In the rows, 128 means zero.
Turns in one plane each, and the order they were made in; the first pair answered:
turn limev:
[ 90  90 165  92 125 144 160 129 118 111 122 119 114 119 140  98 120 132
 121 131 124 120 128 149 150 110 162 127 136 122 102 123 105 145  99 142
 137] -> [ 93 112 169 117 143 133 176 134 123 113 122 105 103 115 122  96 116 146
 131 119 141 113 132 146 147 112 170 121 131 133 112 123 110 135  99 141
 154]
[146 176 111 167 128 124 119 167 114 140 188 141 139 141 105 121 105 110
 134  92 141 167  99 135 131 122 139  79 142 111 117 104 127 127  89 127
 113] -> [132 151 104 144 128 113 104 164  97 133 182 154 136 150 118 129 103  99
 117 106 136 161 100 134 129 141 121  75 156 107 111 100 123 119  91 115
  91]
[120  96 107 117 129 136 122 100 157 144 130 133 134 119 136 115 101 139
 119 132 116 117 108 137 125 130 127 143 136 132 121 142 125 144 140 149
 127] -> [131 115 108 145 156 127 135 110 162 147 132 119 125 114 118 112 104 153
 132 123 136 117 119 136 124 127 132 137 134 137 132 141 131 143 137 153
 141]
[113  98 123 126 139 129 133 102 137 104 122 133 135 110 134 114 123 117
 123 132 139 134 122 138 121 132 121 125 143 136 122 129 138 135 137 146
 116] -> [116 106 129 135 146 133 135 106 147 109 127 129 139 109 127 115 120 123
 136 121 135 135 114 138 124 124 128 126 138 138 126 127 139 144 131 155
 131]
turn Kavu:
[118 155 138 146 150 111 158 135 142 105 125 125 122 112 106 130 138 119
 136  94 134 140 135 132 144 129 145 115 118 104 130 116 135 116 116 121
 152] -> [133 163 139 150 153  85 140 148 119 113 122 123 123 121  99 124 113 145
 133 114 145 120 148 126 131 140 131 124 121 113 142 123 120 102 128 122
 145]
[139  99 146 133 125 112  74 135 137 165 137 136 148 131 140 104  64 144
 111 172 146 121 136 127 107 144 113 146 141 132 136 143 121 113 143 143
 122] -> [ 96  67 117 101 111 150 120  89 155 134 123 164 128 112 154 103 105 113
 107 144 131 137 120 136 120 154 110 139 149 122 114 153 133 149 136 134
 120]
[131 136 132 100  98 151 105 142 147 133 110 116 152 152 144 132 168 141
 122 136  96 119 107 126 133  86 132 157  88  85 115 149 112 139 108 129
 121] -> [133 143 134 102 104 140  90 160 136 142 107 115 157 159 138 125 149 156
 116 148 101 106 118 129 129  97 124 165  92  89 122 147  99 123 123 131
 120]
[166 126 116 175 146  87 108 147 128  80 125  99 108 162 157 131 105  91
 171 103 176 150 115 160 145 119 138  81 116  98  92  98 171 107 120 100
 100] -> [164 120 100 155 153  70  88 157 107  90 107 115 111 163 148 124  77 118
 149 128 192 123 135 156 134 147 104  99 130 113  97 111 156  95 149 102
  84]
turn Feno:
[133  92  89 142 144 114 106 126 133 124 137 178 110 112 143 106  97 115
 153 101 143 171 103 134 114 148 135 118 170 173 119 134 138 157 136 179
 153] -> [166 125 128 164 135 114  81 154 142 141 152 149 140 126 141 116 108 123
 169 113 132 174  86 132 118 110 156 127 146 156 125 127 137 155 117 186
 161]
[ 85 100  64 108 117 132 151 106 107 123 109 157 130 122 119 124  97 138
  88 157 137 127 119 151 125 148  94 140 142 131 102 150  89 147 158 135
 118] -> [143 154 115 150 110 123 109 153 120 163 125 118 172 135 103 128  92 163
 117 177 131 116 108 149 121  99 118 161 107 136 120 150  88 143 145 158
 149]
[122 147 105 193 137 122 175 138 153 155 153  79 101 142 106 146 125 109
 103  78 127  95 105 137 157 136 125 133  91 118 134 107 141 155 126 105
 141] -> [111 139  95 181 129 128 181 127 149 145 156  87  95 141 111 148 135 100
 101  76 122  95 101 137 159 138 125 129  97 112 133 110 138 156 122  97
 136]
[105  95 171 135 143 135  93 118 129 129 140 126 140 120 117 162 123  96
 119  97 128 116 118 102 114 111 153 165 123 154 125 156 135 132 115  93
  86] -> [102  85 158 135 155 126 103 109 134 127 128 136 132 120 118 152 108 101
 117 101 140 110 132 100 112 127 150 164 138 163 132 160 127 132 125  93
  87]
turn bire:
[132 209 144 167 156 124 180 170 115 126 142  93 103 121  72 145 166 166
 157 113 144 109 153 123 143 121 136 122  86 119 152 105 127 123 130 110
 170] -> [134 176 119 175 184 106 162 153 124 127 126 108  94 118  81 122 105 179
 142 134 177  95 181 122 123 159 118 126 125 149 154 123 118 110 159 127
 160]
[138 130 121 116 168  88 150 140 129  94  87 155 129 152 135 112 140 125
 124 126 145  89 130 110 136 106 112 138 140 125 164 122  96  94 115 117
 116] -> [138 115 119 130 172  90 150 119 144  82  86 150 117 144 153 108 127 103
 138 114 146 114 124 110 132  98 126 122 144 122 161 118 113  93 104 131
 123]
[130 146  99  36 155 165 152 103 127 144 116 107 114  78  99 142 154 144
 150 122 125 144 149 177 125 148 112 119 187 165 104 151 111 149 189 152
 117] -> [130 136 104  47 158 173 156  86 141 137 121 103 111  76 112 140 158 123
 163 115 124 169 142 180 126 141 131 106 191 159  96 141 124 148 170 165
 122]
Pairs:
(2 to 3 turns a pair)
[149 120 161 122 114 117  78 131 125 141 141 106 173 146 158 137 108 108
 145 159 108 148 115 121 104  92 140 130 144 117 124 119 129 111 124 129
 109] -> [115  93 144 117 119 121 114 101 127 110 140 120 144 142 174 137 124  76
 148 131 115 165 110 119 106 107 147 109 160 112 115 110 142 122 115 123
 101] -> Feno, Kavu
[117 135 153 176 167  87 176 104 153  74 143 121  92 111 156 127 102 120
 144 117 174 152 138 145 119 133 163  92 138 129 143  85 161 110 119 124
 148] -> [142 163 188 172 140  79 132 149 133  96 154 102 133 137 155 142 120 115
 153 134 146 150 115 141 124  93 175  95 110 107 138  76 146 106 102 116
 144] -> Kavu, Feno
[120 121 131 128 104 127 106 169 114 176 151 117 168  95 109 135 136 126
 136 170 136 139 110 152 123 152 138 183 123 121 138 181 123 101 158 144
 101] -> [ 91  79 108 117 101 148 125 130 134 152 141 136 148  83 128 130 136 104
 131 146 135 152 103 160 122 168 141 169 143 123 128 187 142 122 154 146
  91] -> Kavu, bire
[144 144 120  99 133 102 134 149  80 138 138 130 125 141 101 158 123 155
 110 140 153  79 169 118 136 165 110 145  99 148 155 120  93 111 126  99
 113] -> [103  92 101  96 129 144 184  76 128  92 137 148  98 115 143 156 147  95
 128  93 143 138 137 130 141 161 140 118 123 140 122 117 122 145 104 106
 119] -> Kavu, bire, bire
[158 177 125 148 152 134 156 193 105 166 139 123 153 112  91 153 111 198
 115 138 158  93 192 142 126 148 161 149  80 130 180 175 127 126  85 130
 175] -> [116 105 141 102 101 150 142 149 116 118 152 142 155 128 180 180 157  84
 133 116 112 173 145 153 127 102 189 102  98  93 125 136 156 133  32 117
 126] -> limev, bire, bire
